500 stands for zero in the data rows.
Some points, each followed by its number:
[530 573 484 507 605 527 416 519 487 435 487 374 553 606 568 580 550 481 500 475 444 498 588 566] 0
[367 401 444 539 600 683 854 529 614 349 391 410 411 428 448 387 477 491 554 569 538 472 514 422] 1
[526 621 552 527 465 491 386 442 293 450 387 260 476 442 427 656 344 390 396 371 433 455 496 600] 2
[380 275 314 367 353 282 586 489 630 516 477 623 197 263 269 202 481 505 439 498 512 422 447 371] 3
[572 405 429 487 536 373 608 435 379 449 412 729 471 554 517 362 566 488 390 549 538 590 645 484] 4
[496 474 582 642 627 481 782 493 392 381 393 679 318 350 376 310 522 476 372 422 401 348 353 331] 5
[600 491 482 408 382 143   0 270 172 485 371 760 311 410 406 323 632 590 433 423 374 354 368 455] 6
[442 539 501 474 535 569 596 693 616 583 544 456 602 547 624 554 482 466 499 434 389 361 377 397] 7
[361 438 512 502 488 588 247 454 458 442 438 439 606 616 668 671 508 473 515 466 431 467 400 420] 8
[400 424 442 501 592 681 649 631 552 354 485 323 522 539 602 576 521 475 525 542 587 589 527 457] 9
[599 578 517 415 492 629 606 580 539 545 459 368 575 583 621 761 549 545 597 587 523 610 637 690] 10
[559 586 551 592 578 591 486 505 506 538 547 472 659 580 503 526 335 372 483 445 412 521 528 551] 11
[601 493 570 454 412 545 441 553 580 419 600 465 403 464 402 406 580 607 696 651 694 628 558 652] 12
[512 497 482 424 476 529 297 545 624 565 636 432 434 374 435 521 550 602 650 588 625 619 611 633] 13
[486 445 499 539 485 248 435 339 324 389 366 745 366 461 441 384 614 538 569 496 513 478 372 430] 14
[460 555 449 447 437 363 317 511 472 868 530 436 571 634 535 442 385 297 308 427 401 506 511 505] 15
[442 564 451 425 410 403 136 390 419 528 445 376 606 544 451 488 323 373 449 462 415 450 528 546] 16
[578 462 494 512 460 481 358 466 592 544 656 619 633 558 470 454 499 528 596 556 474 516 541 491] 17
[441 643 551 516 538 538 525 629 495 555 422 339 617 676 646 704 404 347 419 375 373 450 413 467] 18
[467 436 402 449 545 226 141 305 268 696 472 685 406 567 479 485 689 651 536 482 419 384 399 387] 19
[515 331 425 501 479 552 741 563 623 395 517 449 304 332 254 272 537 558 635 632 567 614 576 473] 20
[416 536 442 382 501 385 511 500 284 650 388 256 447 466 479 712 447 521 365 382 451 493 512 603] 21
[141 242 220 228 304 168 200 369 279 313 340 749 341 419 382 305 414 362 373 425 484 363 249 225] 22
[305 350 414 446 453 660 528 591 609 475 448 406 621 586 661 657 503 489 577 522 507 491 409 363] 23
[704 582 573 647 613 449 854 505 477 427 493 728 464 547 496 406 641 576 570 545 530 566 589 552] 24
[486 555 494 512 439 502 497 392 382 530 305 353 687 644 603 654 370 389 370 431 371 462 517 478] 25
[418 457 521 454 470 598 194 438 515 345 479 406 483 414 401 415 334 366 466 406 368 368 374 406] 26
[423 522 614 611 581 653 254 547 511 407 484 271 519 483 434 462 275 268 489 398 402 410 319 409] 27
[517 697 570 525 515 340   0 310 328 670 543 470 683 736 674 704 556 426 507 525 473 586 528 556] 28
[409 481 437 329 328 540 352 567 554 458 459 463 658 613 637 592 313 389 424 446 412 339 372 387] 29
[454 397 496 555 503 569 439 489 527 348 479 374 540 564 545 491 512 488 565 550 519 542 498 457] 30
[584 575 536 476 440 321 283 402 321 759 437 467 565 671 581 582 505 532 479 568 607 726 658 673] 31
[456 573 495 458 497 388 196 376 278 697 401 434 559 566 599 629 483 622 470 501 524 489 568 609] 32
[563 482 378 364 408 582 597 669 742 604 669 564 675 589 582 563 437 382 379 282 326 432 578 592] 33
[433 453 491 517 553 419 393 371 217 634 392 408 512 550 510 600 548 686 479 535 568 577 570 543] 34
[349 411 442 399 495 607 564 578 475 484 472 396 675 642 587 648 360 355 517 544 476 518 381 378] 35
[604 481 521 509 573 674 999 698 598 540 506 519 425 500 549 484 598 559 448 424 570 520 634 675] 36
[434 520 580 594 590 601 386 472 505 372 455 397 589 562 541 444 384 432 525 521 451 441 392 434] 37
[524 636 632 615 530 634 378 471 433 405 416 350 536 452 465 512 359 436 520 415 331 294 338 459] 38
[353 501 570 518 564 671 587 660 501 603 425 228 488 420 484 688 449 465 491 436 482 486 450 518] 39
[501 545 559 507 424 462 137 500 545 455 532 353 525 460 490 473 439 396 484 497 495 522 484 476] 40
[272 469 520 526 579 639 793 589 483 566 466 376 659 577 552 646 358 297 424 427 426 432 303 343] 41
[464 546 492 493 495 623 658 624 640 552 552 473 622 569 612 665 470 541 561 492 556 505 507 518] 42
[499 638 587 490 503 415 246 397 280 593 399 346 492 506 544 680 478 648 528 551 607 551 540 653] 43
[472 503 503 509 531 667 347 571 704 513 655 492 546 487 524 539 539 527 635 561 532 516 540 512] 44
[380 400 402 434 420 564 451 501 512 462 537 434 517 498 607 650 518 494 393 351 403 418 431 447] 45
[399 425 342 381 382 461 166 435 475 380 441 319 489 506 462 498 426 379 465 436 409 503 507 462] 46
[395 503 433 451 439 414 398 368 345 615 432 464 611 593 526 645 328 351 366 380 412 445 449 479] 47
[482 469 588 568 574 664 503 533 608 371 504 443 431 453 445 462 493 485 533 422 487 492 484 499] 48
[546 578 534 511 548 574 765 640 720 625 603 582 567 567 593 573 589 509 532 413 458 479 520 576] 49
[546 563 523 603 618 546 755 551 646 554 401 430 403 452 534 468 662 598 628 660 527 612 633 540] 50
[460 299 302 391 340 247 561 397 346 422 383 670 281 388 396 321 577 685 372 423 577 424 389 387] 51
[487 484 500 455 403 509 119 409 463 425 467 381 580 520 632 638 571 617 611 581 472 462 444 487] 52
[416 520 594 551 440 503  47 396 419 515 544 413 590 525 489 658 400 450 505 453 451 450 379 431] 53
[405 412 391 476 521 412 523 527 466 893 439 349 253 334 225 254 403 462 433 429 421 445 465 404] 54
[508 479 493 496 518 586 651 593 676 443 547 517 518 543 524 356 349 364 379 440 492 421 518 501] 55
[505 607 505 462 481 616 475 583 509 438 460 349 571 636 703 706 492 466 499 595 610 574 584 556] 56
[478 507 517 474 393 367 327 469 620 456 558 487 403 462 468 429 522 494 432 457 499 427 500 474] 57
[525 525 552 578 488 540 444 490 605 525 504 453 449 437 546 498 593 555 639 649 650 635 641 561] 58
[285 453 524 546 510 544 323 528 514 591 522 371 588 537 540 676 475 533 540 530 391 393 323 294] 59
[514 429 387 378 355 156 247 325 271 473 444 840 503 583 513 496 629 501 412 383 311 350 332 393] 60
[468 448 345 428 480 588 589 503 639 546 636 599 671 619 674 599 513 413 399 444 404 476 568 481] 61
[507 481 500 574 664 561 922 557 564 446 449 622 390 351 374 258 465 518 497 506 500 468 505 472] 62
[438 416 428 434 475 573 566 544 599 538 630 562 645 590 551 521 469 350 452 466 475 545 512 464] 63
[491 628 620 665 646 575 474 477 504 535 586 509 593 567 596 647 498 557 610 510 620 557 566 601] 64
[532 608 646 540 476 409 253 542 634 737 634 564 680 663 678 695 620 586 545 536 470 554 560 549] 65
[443 453 493 456 467 440  65 397 504 454 599 467 489 430 430 436 450 427 520 457 509 480 456 480] 66
[390 442 414 429 509 666 725 597 652 475 515 398 481 489 575 553 490 367 378 423 398 464 509 487] 67
[432 548 491 477 450 462 238 486 399 500 416 251 461 413 444 613 414 428 522 500 468 496 467 470] 68
[379 433 471 471 445 545 467 572 620 613 655 524 587 497 457 414 364 422 501 483 451 398 367 426] 69
[531 528 561 570 629 609 809 582 641 572 517 522 561 547 576 565 586 530 540 444 385 463 464 512] 70
[396 514 473 433 439 525 430 635 569 659 609 371 581 507 574 685 394 376 349 391 445 461 467 492] 71
[342 448 458 550 510 622 457 427 500 373 434 413 595 550 579 501 378 433 552 491 565 391 369 404] 72
[482 584 534 576 582 677 804 694 621 594 498 316 493 437 483 564 424 412 470 487 461 462 507 457] 73
[379 524 522 483 443 445 365 516 533 693 564 503 662 719 671 714 610 470 584 599 563 623 491 496] 74
[460 517 515 433 486 507 214 457 543 600 528 432 552 427 471 463 333 395 500 559 452 477 457 470] 75
[651 682 612 493 493 517  86 388 346 413 522 448 683 635 641 716 640 628 641 550 413 464 517 643] 76
[449 467 522 524 580 692 625 619 597 407 489 391 589 602 588 506 462 441 554 586 551 566 528 519] 77
[457 380 447 508 558 661 669 583 595 478 568 449 524 458 513 550 530 536 515 460 500 548 570 505] 78
[499 567 572 520 561 588 335 553 579 512 444 271 411 413 610 638 555 525 496 529 539 552 611 594] 79
[452 588 643 592 509 599 269 517 413 511 498 329 597 366 370 479 259 371 445 457 428 421 433 459] 80
[613 589 689 655 539 524 460 442 421 480 531 388 393 423 478 601 613 694 556 578 723 637 670 678] 81
[540 508 453 356 393 494 389 566 652 459 542 388 483 462 486 505 479 492 562 588 576 627 641 621] 82
[392 533 459 494 478 475 348 474 442 705 537 353 606 506 432 589 359 445 511 537 485 496 480 475] 83
[522 462 513 533 428 290 506 371 182 239 319 703 408 454 404 301 521 522 436 490 605 465 411 351] 84
[485 434 432 546 519 370 446 367 261 330 372 731 309 317 293 301 513 504 481 407 321 316 289 317] 85
[502 535 491 472 501 563 252 489 508 537 582 448 578 533 535 566 384 373 395 378 327 451 488 565] 86
[436 649 522 379 410 197  31 343 283 877 424 374 450 401 374 412 395 459 416 513 463 435 437 482] 87
[352 390 283 337 432 289 284 361 198 689 292 273 391 461 404 433 369 354 282 240 241 306 312 332] 88
[540 377 422 371 369 593 274 518 527 405 517 365 497 409 486 445 475 489 565 593 499 606 535 556] 89
[607 553 558 601 543 726 602 651 713 525 527 396 574 503 600 589 321 324 391 348 397 574 566 563] 90
[526 462 622 584 638 719 786 573 531 351 419 384 488 489 530 523 555 561 597 553 537 555 494 529] 91
[645 526 537 601 616 489 849 445 423 376 421 677 370 438 440 347 591 559 567 579 632 605 606 637] 92
[554 444 378 474 493 435 750 539 595 498 587 587 388 391 462 409 623 607 583 586 596 601 605 558] 93
[541 583 522 418 406 479 109 436 457 456 572 500 593 544 572 647 528 516 589 585 540 632 554 584] 94
[550 527 536 608 546 428 696 488 597 470 584 699 459 520 473 404 614 537 561 488 501 516 489 483] 95
[572 526 633 524 518 577 308 485 544 363 539 458 541 547 565 570 541 521 547 423 428 481 444 556] 96
[442 491 531 442 487 644 410 589 649 531 558 437 571 545 591 564 438 466 545 550 552 503 472 538] 97
[440 446 495 434 393 534 120 520 548 384 449 282 434 467 568 520 429 465 534 571 573 493 448 433] 98
[516 401 411 362 367 134 217 392 300 463 376 713 273 288 282 297 539 531 376 234 199 240 250 355] 99
[489 522 586 524 528 656 727 565 473 617 579 527 730 636 668 759 426 472 427 450 607 566 571 635] 100
[331 516 533 513 484 499 185 528 446 508 506 316 583 635 620 761 526 471 458 447 408 377 379 362] 101
[440 597 633 516 564 616 443 631 706 536 621 430 476 455 408 396 416 408 538 600 536 560 462 510] 102
[564 472 545 624 637 558 875 497 524 410 490 653 613 649 596 466 469 417 431 509 576 609 617 525] 103
[590 708 604 581 559 557 603 536 495 534 460 299 518 497 523 669 469 407 466 449 445 551 558 638] 104
[636 620 643 621 556 672 579 537 600 472 505 403 609 587 637 633 487 539 589 553 517 514 508 596] 105
[575 516 448 494 470 594 513 522 615 433 543 446 618 535 583 512 439 427 473 511 560 624 707 641] 106
[587 437 496 535 627 483 935 561 573 500 451 542 304 383 412 411 646 570 645 651 630 723 594 601] 107
[420 496 555 570 491 428 151 319 274 426 414 357 450 450 525 641 489 628 557 599 721 637 593 570] 108
[669 542 469 588 554 285 516 286 297 508 416 710 425 467 408 422 542 452 417 454 505 601 637 545] 109
[510 439 370 459 547 491 609 475 571 584 577 552 555 515 540 532 603 575 601 559 475 525 563 529] 110
[589 517 520 560 488 329 515 462 564 577 551 714 414 426 434 390 512 528 473 510 556 488 541 458] 111
[533 462 311 396 460 246 514 414 256 356 353 695 343 487 431 288 486 431 341 390 410 311 451 457] 112
[495 492 489 450 479 598 489 586 630 430 536 431 454 385 449 413 514 537 576 516 425 426 442 461] 113
[626 594 568 614 638 514 667 466 551 506 657 759 604 640 640 525 675 555 570 533 429 433 479 519] 114
[414 528 510 509 425 516 520 448 333 457 399 334 554 442 461 642 464 515 530 546 503 479 446 445] 115
[409 444 529 546 578 650 469 599 617 437 541 412 509 467 544 419 422 443 458 434 444 419 410 435] 116
[683 630 569 576 591 519 597 501 555 451 523 510 509 543 426 382 525 516 544 566 529 618 717 704] 117
[461 309 372 564 588 572 766 522 578 466 608 636 406 377 388 319 606 626 583 565 472 498 525 409] 118
[432 414 424 451 466 622 460 490 598 346 500 362 376 394 406 404 522 479 542 484 446 439 462 496] 119
[558 505 577 541 629 549 999 589 647 519 545 697 384 421 429 485 752 681 671 594 500 498 459 488] 120
[523 573 629 627 547 567 653 522 601 401 514 502 551 546 603 527 640 706 629 588 511 366 407 448] 121
[463 451 490 570 587 590 730 558 643 524 456 335 415 462 424 469 464 413 477 443 386 448 468 440] 122
[562 496 559 482 569 553 456 542 589 480 596 495 532 484 568 549 549 522 517 520 594 651 643 646] 123
[634 532 562 448 414 330 229 373 289 370 486 480 478 530 530 521 499 652 466 614 757 606 643 603] 124
[486 416 418 419 471 259 461 389 408 515 393 717 360 529 472 466 686 569 610 547 485 467 389 419] 125
[668 526 568 638 655 553 892 540 511 456 633 773 509 453 380 309 563 587 536 516 519 552 584 612] 126
[489 587 577 503 439 531 269 525 475 580 590 488 690 607 611 679 443 483 515 501 517 528 467 539] 127
[397 415 416 379 365 548 331 503 556 460 454 438 552 542 609 646 593 549 502 388 345 334 413 427] 128
[389 483 548 593 580 613 552 527 443 397 433 310 404 379 418 428 351 402 478 497 552 505 442 411] 129
[384 370 425 490 536 719 721 557 543 310 385 375 458 483 602 510 564 612 654 597 543 452 420 417] 130
[606 533 484 537 578 549 940 585 625 469 585 725 466 544 423 321 594 458 464 450 331 361 495 480] 131
[561 380 466 486 364 298 333 374 485 481 589 797 435 520 548 533 753 725 563 504 476 386 411 405] 132
[552 577 530 530 530 449 491 500 557 588 506 475 456 524 427 383 416 282 404 435 464 598 562 533] 133
[484 501 534 460 435 616 537 607 707 527 635 569 637 558 519 453 420 431 518 596 590 609 563 526] 134
[424 607 475 446 358 275 168 327 227 675 278 237 450 516 492 656 439 432 367 446 476 502 492 494] 135
[465 491 533 555 555 618 609 544 751 545 587 440 465 474 493 500 507 505 573 551 568 539 557 570] 136
[447 448 497 522 587 716 501 532 575 430 457 335 422 415 473 509 546 463 572 575 533 594 603 548] 137
[550 467 382 472 475 325 674 426 337 536 551 854 434 445 409 404 636 659 418 461 491 363 413 369] 138
[360 431 449 549 604 691 445 444 523 419 512 482 625 504 567 417 346 341 404 451 428 455 468 461] 139
[480 551 613 604 594 786 559 626 686 444 557 387 570 556 551 537 406 470 511 487 492 429 502 561] 140
[499 456 488 541 488 347 813 378 323 437 484 743 336 326 299 328 539 659 403 391 622 394 336 402] 141
[633 482 475 442 340 349 448 408 338 389 406 483 392 509 491 469 555 668 453 482 637 533 577 611] 142
[395 570 473 399 419 404 324 487 432 812 522 431 664 637 594 677 461 466 376 420 421 469 459 486] 143
[589 520 602 522 529 627 803 593 568 543 621 549 613 551 612 620 568 635 505 604 688 686 689 674] 144
[528 454 506 572 594 637 818 549 577 425 632 619 444 434 430 361 522 500 443 545 556 530 570 463] 145
[459 442 450 409 442 643 613 608 583 388 428 322 475 464 521 553 440 437 503 466 509 535 527 531] 146
[437 515 551 483 486 687 532 574 610 464 495 407 599 496 614 626 482 490 467 412 431 409 430 520] 147
Which two points above are nearest to each new point? Their numbers follow each, nearest first.
[637 648 587 618 622 402 800 541 463 956 478 500 385 437 334 265 406 362 381 469 465 543 500 533] 133 54
[536 533 528 465 432 473 228 557 604 558 612 432 428 462 454 540 505 501 585 502 562 562 584 582] 13 82
[587 527 485 449 565 474 462 545 571 518 602 554 513 543 463 474 549 477 558 450 403 538 522 561] 17 110
[596 652 473 489 461 432 671 515 378 740 469 437 574 561 489 572 377 473 425 486 526 592 623 650] 104 11
[564 578 525 575 638 423 869 552 509 457 316 485 494 709 654 550 594 461 439 497 476 543 580 505] 103 70
[479 323 225 306 362 155 396 404 333 647 391 795 417 490 420 315 607 496 504 531 409 488 471 389] 125 60
[408 371 410 402 499 609 583 551 580 396 467 354 339 346 372 379 484 419 529 461 455 447 431 464] 119 113
[453 315 275 280 321 229 295 337 283 368 389 847 449 535 553 393 511 449 315 393 391 373 415 444] 60 112
[494 570 599 583 575 655 466 580 438 572 535 328 573 464 537 692 438 457 540 569 523 533 448 443] 39 97
[567 535 559 592 636 653 744 536 580 353 443 427 407 482 456 408 524 426 571 535 461 526 509 511] 91 48
[471 405 556 554 523 686 860 611 604 383 450 406 383 437 488 556 628 698 665 588 614 571 501 475] 91 130
[470 554 477 441 529 551 511 531 500 480 411 331 514 483 418 406 322 299 437 470 436 481 529 551] 133 129
[680 568 557 513 443 323 584 457 403 514 462 515 354 501 394 380 556 681 364 427 572 488 553 649] 142 111
[546 656 622 515 486 529 251 526 472 460 380 235 494 412 567 733 418 461 454 410 522 593 598 631] 79 2
[481 432 513 548 555 520 862 558 584 478 541 655 534 549 518 481 590 488 569 489 518 526 435 435] 95 70
[570 472 446 433 504 392 490 465 400 528 522 706 475 551 522 562 707 711 581 534 596 578 636 576] 110 142
[528 407 384 511 508 259 458 334 270 578 404 769 351 303 226 277 425 441 431 318 298 348 324 350] 85 99
[565 625 578 514 484 570 348 508 476 450 378 226 521 527 593 699 498 555 626 602 514 506 527 600] 79 56
[567 625 589 501 432 492 241 390 459 500 474 463 583 644 671 727 590 581 681 648 592 565 499 592] 94 76
[539 589 565 505 404 533 256 460 577 441 493 317 416 371 422 458 418 449 555 562 594 551 558 608] 40 82
[481 577 513 421 532 674 999 817 579 633 386 264 471 441 500 676 443 554 564 645 634 628 581 603] 73 36
[666 552 554 574 611 404 556 453 515 521 626 790 432 516 419 337 506 467 461 508 509 519 558 572] 111 95
[415 481 482 490 458 549 336 519 515 435 454 317 461 405 460 510 432 450 500 484 511 559 532 525] 68 40
[588 490 411 403 527 479 853 547 501 414 443 580 392 335 340 283 483 499 514 529 495 526 570 527] 62 93
[586 615 543 513 464 562 484 494 454 485 479 390 580 520 533 536 372 357 456 530 483 570 525 576] 11 104
[490 446 456 413 486 621 556 583 633 416 500 393 515 416 476 406 338 395 499 497 513 543 495 529] 146 55
[396 408 509 471 487 662 384 591 746 473 599 537 552 559 608 471 487 430 497 498 401 438 378 374] 116 97
[475 413 362 439 499 628 528 482 570 493 578 519 639 532 468 398 346 340 524 543 503 558 574 540] 63 134
[483 669 612 508 415 181   0 265 178 646 273 354 485 558 550 572 496 571 443 435 433 418 408 475] 135 87
[565 627 557 650 677 474 644 482 502 747 570 649 667 639 485 414 402 409 419 447 412 434 543 463] 11 133
[527 446 433 418 376 558 529 534 660 450 506 458 477 507 588 532 613 486 543 466 385 450 455 488] 113 45
[450 423 442 500 621 511 637 537 502 453 625 681 504 470 444 418 591 565 590 629 645 595 593 484] 93 110
[496 503 561 615 644 644 931 605 625 502 589 524 429 528 527 505 567 457 437 391 454 467 483 503] 70 145
[413 616 526 582 623 322 584 450 328 685 276 324 353 440 311 274 284 263 213 172 202 233 271 339] 88 54
[569 567 601 631 741 609 547 484 629 631 570 544 540 499 465 452 433 522 629 558 464 499 512 557] 136 64
[325 294 371 376 371 536 457 506 621 396 575 549 602 664 601 543 585 524 573 572 552 527 469 393] 23 63
[434 438 515 509 542 659 483 516 570 368 508 437 570 589 571 589 544 523 553 498 464 453 489 461] 30 147
[522 464 370 477 432 248 481 391 359 421 506 762 352 433 409 353 568 511 387 367 388 299 389 386] 112 138
[579 599 625 498 540 659 270 511 499 384 510 378 542 522 603 634 533 466 493 433 426 508 496 631] 96 0
[529 487 555 622 627 641 687 553 571 414 517 488 488 525 539 477 644 528 584 550 465 513 529 477] 91 70
[462 536 543 511 478 678 547 582 625 429 434 305 500 486 535 602 426 336 434 459 500 591 563 536] 146 77
[355 457 420 353 395 382 420 490 333 574 408 329 395 399 492 733 465 627 446 520 690 557 540 548] 21 34
[373 600 514 444 457 350 226 438 275 574 333 277 525 572 606 757 447 501 445 453 447 419 388 505] 135 101
[380 389 420 410 413 470 243 451 558 412 531 459 639 618 639 583 533 596 659 619 533 455 425 420] 52 8
[624 555 660 687 637 457 645 427 440 537 479 723 433 465 374 328 486 431 438 480 396 404 381 392] 5 95
[577 545 569 674 543 442 639 337 490 480 596 723 544 572 645 594 705 667 521 569 538 415 471 413] 114 121
[576 453 426 436 407 241 490 398 369 489 548 781 411 373 294 307 486 430 428 455 504 506 494 455] 111 109
[511 634 635 562 512 678 546 663 618 500 442 274 499 444 581 673 586 524 540 506 400 426 465 487] 147 39
[427 459 425 354 341 501 259 546 585 442 502 325 448 400 461 515 425 422 517 509 500 491 430 430] 98 46
[342 304 400 413 473 523 814 533 421 396 565 630 531 542 473 382 535 618 466 460 503 349 328 341] 118 138
[436 332 352 482 544 420 904 559 441 565 540 552 374 421 465 513 626 761 446 549 689 520 525 407] 93 118
[567 461 470 535 483 292 477 378 297 340 375 695 380 450 529 451 649 560 442 462 438 450 445 391] 14 84
[577 541 431 535 635 482 999 625 603 653 554 719 486 494 493 424 623 602 544 591 519 517 572 489] 120 24
[430 376 443 470 504 576 778 573 573 500 590 474 353 369 495 539 637 766 565 630 765 611 619 533] 93 107
[420 459 428 458 496 644 532 560 581 470 578 443 557 524 494 481 475 485 634 627 554 493 455 470] 97 77
[384 379 372 383 386 576 672 622 565 380 445 418 567 604 659 613 615 579 581 496 478 384 406 378] 23 130
[546 563 520 645 708 564 780 529 584 573 507 569 480 531 530 564 659 628 701 645 586 598 599 483] 50 24
[392 416 466 475 417 615 414 526 579 493 515 408 618 538 630 617 494 438 400 426 462 492 501 481] 45 147
[578 643 553 511 484 259 143 390 402 795 532 586 627 670 503 507 506 482 508 531 544 608 626 547] 31 28
[562 521 443 514 507 361 506 396 293 815 393 461 395 370 288 303 405 534 466 449 448 420 431 464] 54 111
[392 518 477 548 567 661 749 553 587 585 547 548 626 553 590 581 492 443 450 454 390 400 409 352] 7 70
[460 421 373 449 528 464 680 421 443 332 450 600 371 368 461 406 596 587 555 619 669 612 613 494] 93 92
[392 388 443 421 405 476   0 332 439 313 475 368 513 565 624 687 600 563 606 543 512 499 453 425] 52 98
[514 404 493 487 444 405 512 367 339 260 382 398 238 290 316 374 517 605 491 509 698 584 554 547] 142 84
[592 549 613 582 506 223 169 322 235 369 522 793 420 448 381 376 468 436 423 427 517 500 369 406] 14 84
[553 701 690 547 497 604 215 455 439 427 473 386 538 481 546 644 424 391 487 434 480 475 453 581] 96 40
[543 542 484 515 517 550 443 489 519 480 500 382 545 437 487 536 475 439 476 415 398 515 552 552] 0 11
[433 487 413 439 483 544 400 522 625 454 631 511 492 492 531 549 573 577 588 582 633 533 605 485] 44 13
[509 445 407 411 423 270 340 349 199 649 326 527 384 395 280 224 291 270 305 310 338 399 268 348] 88 112
[319 415 404 391 484 602 579 595 547 490 373 257 413 364 505 597 460 499 572 584 580 553 479 430] 146 9
[612 540 534 524 474 374 561 456 323 511 367 379 462 597 592 618 576 742 420 494 648 549 645 688] 142 34
[552 650 569 431 395 259 187 456 429 849 477 506 459 526 428 360 427 356 312 393 440 469 481 507] 15 87
[523 483 525 435 442 506 112 534 560 482 495 324 508 415 500 540 395 442 519 465 503 558 543 545] 40 98
[530 589 470 459 495 478 574 637 701 584 594 495 609 533 471 406 453 444 520 577 511 564 661 571] 134 106
[530 423 523 617 645 662 914 507 587 442 551 691 490 428 351 224 417 555 680 688 555 461 425 374] 62 145
[576 513 470 472 532 508 642 527 562 484 663 674 548 553 547 424 507 476 499 530 526 498 515 506] 95 110
[428 520 552 559 540 423 262 487 646 692 641 620 638 586 525 465 461 387 473 476 405 512 482 392] 17 75
[386 476 543 482 467 592 285 458 359 317 297 206 483 501 571 618 418 489 486 459 482 362 403 491] 68 115
[411 535 567 481 474 495 389 540 418 569 436 274 380 430 459 692 401 412 364 334 384 390 348 521] 2 68
[528 513 502 623 621 648 978 580 692 490 636 660 554 526 439 395 461 450 484 502 541 537 593 493] 145 103
[505 682 531 517 498 288 286 400 374 806 400 292 452 622 550 671 646 562 553 464 383 484 467 611] 32 43
[394 429 508 534 541 671 682 631 627 501 474 349 510 442 501 562 511 555 542 519 469 471 498 443] 78 122
[520 609 506 467 505 443 439 559 633 706 649 586 670 663 547 571 581 556 611 522 478 558 586 625] 65 17
[341 470 434 457 488 608 588 600 594 487 472 362 586 472 497 516 370 361 512 547 513 566 501 442] 146 77
[563 550 496 547 512 300 555 473 439 827 387 468 273 410 332 322 513 470 405 379 338 341 376 399] 54 111
[390 547 544 518 455 270 196 374 351 804 323 290 381 467 490 556 392 447 329 327 415 443 391 438] 135 87
[500 519 584 541 620 616 522 547 595 582 556 422 514 496 521 572 531 555 667 598 549 565 462 551] 136 44
[651 589 588 547 559 484 655 599 549 424 574 661 439 433 395 382 592 601 624 531 486 469 476 496] 95 24
[547 569 491 515 545 655 685 586 517 340 335 158 389 448 509 549 460 430 512 491 428 497 488 567] 146 122
[381 502 480 514 490 588 183 450 499 509 502 383 583 406 498 466 359 373 451 537 457 496 501 436] 75 40
[544 406 431 534 578 431 671 422 454 430 502 680 370 366 356 256 545 553 530 572 499 524 525 465] 118 111
[499 518 485 368 352 554 287 508 570 401 492 384 516 535 568 516 468 448 543 533 520 399 447 524] 98 40
[507 605 545 428 463 350 460 474 345 613 450 407 494 538 514 664 525 684 465 569 667 594 636 676] 43 34
[486 561 601 531 412 570 274 554 618 448 445 378 477 464 504 464 498 437 571 493 472 543 457 529] 40 96
[562 537 562 450 358 557 405 604 721 511 614 443 533 544 537 488 405 379 414 502 475 484 492 499] 97 134
[462 577 531 542 519 615 389 586 648 510 568 437 599 587 618 594 455 398 464 393 432 419 485 509] 147 97
[526 491 459 473 443 681 573 618 571 278 457 254 490 531 458 543 509 536 604 553 482 468 517 504] 146 30
[609 623 629 567 559 624 584 546 418 518 463 357 667 600 529 587 358 399 443 504 558 671 661 731] 104 11
[551 514 499 416 413 550 357 536 551 461 540 382 592 560 602 567 467 391 419 386 363 433 432 574] 86 147
[543 472 482 433 423 468 291 481 515 383 463 358 415 359 412 334 442 456 527 586 487 510 498 468] 89 40
[522 501 457 487 412 490 602 476 558 381 557 557 515 529 446 349 453 417 552 564 492 450 385 379] 113 55
[426 438 511 602 706 633 912 586 642 559 543 611 618 600 628 574 656 555 550 462 430 563 515 490] 70 49
[649 518 538 512 456 370 470 432 546 488 606 710 532 596 582 538 642 572 568 532 580 580 572 575] 17 123
[393 418 564 747 733 723 745 481 550 474 577 542 471 421 460 411 553 499 466 536 597 562 624 465] 145 78
[605 737 640 532 476 422 213 452 475 633 477 414 558 578 523 563 380 349 479 423 383 481 437 580] 86 16
[573 475 432 504 547 504 999 553 519 426 489 706 376 419 440 404 710 715 584 550 494 416 506 475] 120 118
[355 353 376 387 417 536 293 507 624 504 653 472 544 457 425 473 438 459 545 404 424 363 359 409] 69 45
[388 354 512 488 486 487 492 491 606 485 601 642 534 498 501 316 512 518 546 613 529 464 362 366] 69 17
[529 570 482 467 474 630 533 581 624 491 533 435 554 517 599 612 490 457 483 457 498 553 595 622] 106 42
[428 537 541 535 534 531 312 404 423 662 550 547 755 598 573 633 348 455 482 530 533 516 541 509] 127 83
[606 637 587 571 496 462 616 664 823 658 696 516 539 560 599 562 665 648 531 536 427 424 552 545] 49 70
[512 366 405 491 420 271 370 297 229 357 365 737 353 358 315 286 463 405 390 458 392 444 391 342] 85 112
[493 661 549 400 419 341 332 523 325 685 561 458 609 450 395 640 297 336 321 358 357 425 377 482] 47 143
[647 560 577 607 590 677 839 611 562 355 466 390 494 460 433 424 468 485 622 638 580 668 603 544] 91 50
[359 426 439 507 565 516 634 611 700 595 620 447 426 401 417 416 473 486 540 596 616 559 528 415] 136 78
[362 545 455 371 332 236 332 456 343 713 366 305 459 502 506 640 504 554 490 601 527 535 415 419] 135 68
[418 474 434 445 561 500 596 527 538 629 533 585 693 709 684 649 558 468 444 399 428 457 507 482] 61 63
[507 461 539 464 462 541 466 564 540 586 639 484 570 462 428 461 377 384 492 498 568 625 551 578] 134 133
